0: [103  86 132 151 148 100  84 112 104 117 107  86  93 194 135 140 146 102
 100 115 147 153  94 103 159 100 147 140  66 111 114 118 169 122 155 110
 146 147 125 114 113 164 177 158 149 137 144]
1: [152 113 133 195 111 180 130 129 140 119 172  80 118 103 115 120 100  71
 143 126 120 147 103 128 155 169 124 146 183  66 183 103  96  67  94 136
  75  71 133 125 117 169 143  93  91 153 153]
2: [ 82  63 122 135 166 141 151 114 112 104 104 144 115 173 164  89 162 109
 103 178 123 159 153 122  83 142 123 123 130  86 154 157 177 153 139  92
 133 136 117 128 127 171  89 146 159 123 155]
3: [136 141 100  56 125 198 144 113 131 156 145 138 138 134 109 130 100 142
 181  75 107 162 134 119 100 112 164 146 133 114 120 124 116 112 133  73
 108 123 133 142 110 108 192 111 111 191 150]
4: [105 174 129 128 143 100 149 115  90 150 111  94  87 110 139 106 156  56
 154 140  92 202 188 123  86 131 154 113 153 144 104 125 147 129 104 159
 161 138 126 151  77 105  83 113 139 110 157]
5: [ 66 122 141 130 107 159 157  97 124 202 153 126 175 108 138 124 116 107
 160 137 151 117 142 108  79  73 133 165 158 136 161 117 131 101 141 126
 185 111 128 105  53 118 154 129 103 191 157]
6: [130 148 121  96 129 168 146 165 155 130 167 119 134  58  96 103  67 169
 170 119 146  85 160 185 132 120  93  87 153 148 133 155  79 127 170 130
 127 149 121 120 142 112 127  85  99 174  99]
7: [ 92 158 200 100 113 171 180  90 145 154 115 114 167 105 171 131 124 112
 160 133 122  96 178 132 111 151 200 146  88 118 121  92 152  84 127 112
 149 130  97 113 101 152 127 152  92 162 107]
8: [ 86  93 123 154 154 121 177  85 135 140  75 128 104 102  82 119 122 169
 152 145 152 198 156 169 156 156  39  95 137  96 134 106 156  77 103 169
 187 152 154 130  98 100 118  58 181 128  52]
9: [117 116 106 146 162 151 154 154 171 131 147 101 120 128 160 141 132 103
 122 153  41  41  88 148 178 141 126 142  98 144  89 137 141 173 181  88
 172 117 144 138 161 118 174 168 155 141  64]
10: [178 122 117  83  96  79  92 139 132  88 144 154 133 109 119 107 163 127
 133  59 138 115 162 134 136  71 108 133 124 155 152 126 130 159 139 134
 186 133 114 139 142  90 145 142 145 120 151]
11: [112  85 160 131  43  28  74 110 130  88 124 194 132 167 173 115  87 208
 114 115 194 106 102 153 118 130  77 159 120 113 162 173 122 104 140 143
 119  96 101 107 168 171 132  82 166 114 136]
12: [131 164 144 135 113 109  45 173 166 122 112  97 169 143 155 131 188 105
 101 156 138  45 122 137 126  60 176 160 105 234 120 133 105 184 173 103
 116 115  87 145  71 135 173 190  93 132 214]
13: [144 182 111  92 135 160 163  99 108  96  99 155 119 120  93 144 144 183
 199 127 125 157 166 138  83 125 177 127 121 163 115 161 128 138 176  90
 111 139 126 185 118 111 131 107 128  81 107]
14: [138  94 173 147  69  66  85 180 146 120  92 208 144 156 149 124 117 192
  99 115 230  73  77 150 125 151  38 146 153 128 157 150 132 123  99 156
  97 107  98  80 127 183 125  95 140 121  81]
15: [183 115 115 105 184 166 138 108 155  86 156 152 100  99 141 131  88 154
 125 100 103  62 110 123 180 149  90 159 149  93 159 129 144  94 123 210
 124 119 157 124 113 168 112 156 137 157 106]
16: [123 164 195 146 159 139 210  96 140 167 114  92 147 118 147 159 119  90
 127 112 120 100 168 152  92 176 191 106 154  77 138 116 157 133 114 132
 137 124  68  98 124 175 124 165  89 158  88]
17: [149 141 110 122 167 150 154 128 150 125 125 163 112 162 151 141 119 119
 122 151  87 115 158 119 191 140 122 146 130 127 112 128 159 133 133 125
 100 129 196 166  99 100 119 131 159 101  92]
18: [167 128 148 137 116  67 106 166 124  70 124 124 132 153 168 144 136 103
  99 128 107  90 142 113 145 152 123 124 137 140 104 144  92 177 106 167
  79 132 122 104 135 146  47 150 130 130 181]
19: [101 150  65 124 128 138 163  69 120 128 121 102 125  88 101  84  99 199
 158 112 140 104 135 167  36  60 101 142  71 151  65 149  82 104 219  77
 167 111 140 158 168 105 126 103  75 164 126]
20: [163 140 129 159 160 110 157 132 150 117 158 183 138 134 169  99 160 174
 127 147 155 140 137  97 136 116  98 167 149 124 193 151 150 116  83 118
  72  70  92 130 103 128  80 143 156 121 182]

[146 151  97 168 142 172 108 116 138 138  94 121 122 159 135 130 149 155
 189 151  86 143 111 132 161 124 148 158 135 144 153 124 118 112 146 110
  69 125  97 146  56 126 181 133 171  86 144] --> 17 13 3
[128  98 111 124 143 124 131 166 130  88  71 160 127 181 156 137 138 105
 119 155  89 143 164 103 200 153 155  68 103  86 136  99 129 130 145 138
  57 164 152 150 160 126  74 113 168 126 108] --> 17 18 2
[147 145 110 139 131 148 129 149 146 103 173 156 137  62  63 137  55 170
 130 114 110  90 163 168 101 141  77  99 169 125 147 123 100 131 157 139
 112 131 145 141 128 142 129  69  98 151 115] --> 6 15 3
[ 96  89 142 128 147  96 153  96 137 138  98 135 154 180 144 120 134 125
  85 155 154 141 125  98 113  85 140 157 115  73 137 145 156 121 102 128
 122 155 136 126 143 148 113 119 138 131 123] --> 2 0 17
[ 98 102  99 141 143  86 137 127 120 145  78 108 118 114  42 122 110 130
 132 130 116 187 135 150 171 153  76 112 143  82 161  97 164  75  98 182
 211 162 193  91 123 136 134  40 189  98 127] --> 8 4 17
[194 136  98 166 128 117  98 155 118 143 208 100 136  77  93 125 103 116
 137 200 170 103 135 144 157 135 109 121 162 164 122 142  96 131 161 142
 129 108 163 103 127  68 100 148  80 128 113] --> 6 17 18
[ 75 138 100 138 124 143 139 115 127 169 108 135 128 120  90 110 135 181
 142 150 147 146 163 138 103 115  93 101 180  98 147 117 169 138 127 107
 178 133 122  93 115  93 128  79 127 125  96] --> 8 5 6
[ 87 108 161 223  73 142  93 107  67 147 101  86 183 173 111 136 145 156
 150 196 189 182  69 128  90 101 141 204 131 122 165 100 121 123  79  64
 113 111 181 139 133 165 188 155 128  90 104] --> 0 5 2
[132 178 134 116 122 105  76 152 104 131 152 195 129 126 154 131  87 143
 143 112 135 157 140  76  94  97  84 171 172 151 160 159 127 144 119 110
  69 140  98 126 123 148 121 144 119 103 143] --> 20 10 18
[152  98 130 105 160 170 120 139 132 113 161  75 108 126 111 156 132 119
 154 135 124 159  97 111 174 151 140 138 194 102 194  89  82 100 123 151
  74 124 122 111  97 156 124 107  99 166 157] --> 1 15 3
[121 103 116 136 128 149 108 110 162 193 131  96 151  95 147 101 126 102
 152 133 144 133 125 126  71  94 119 183 128 105 131 113 113 106 115  95
 213 120  79 110 102 156 180 142 121 193 178] --> 5 3 7
[158 135 142 146 124 110 104 136 132 113 144 228 122 136 123 150 111 161
 130 112 161 132 109 101 126 103  82 135 155 145 161 227 121 134 145  96
  97 120 105 154  79 136 124 184 134  79 138] --> 20 10 17
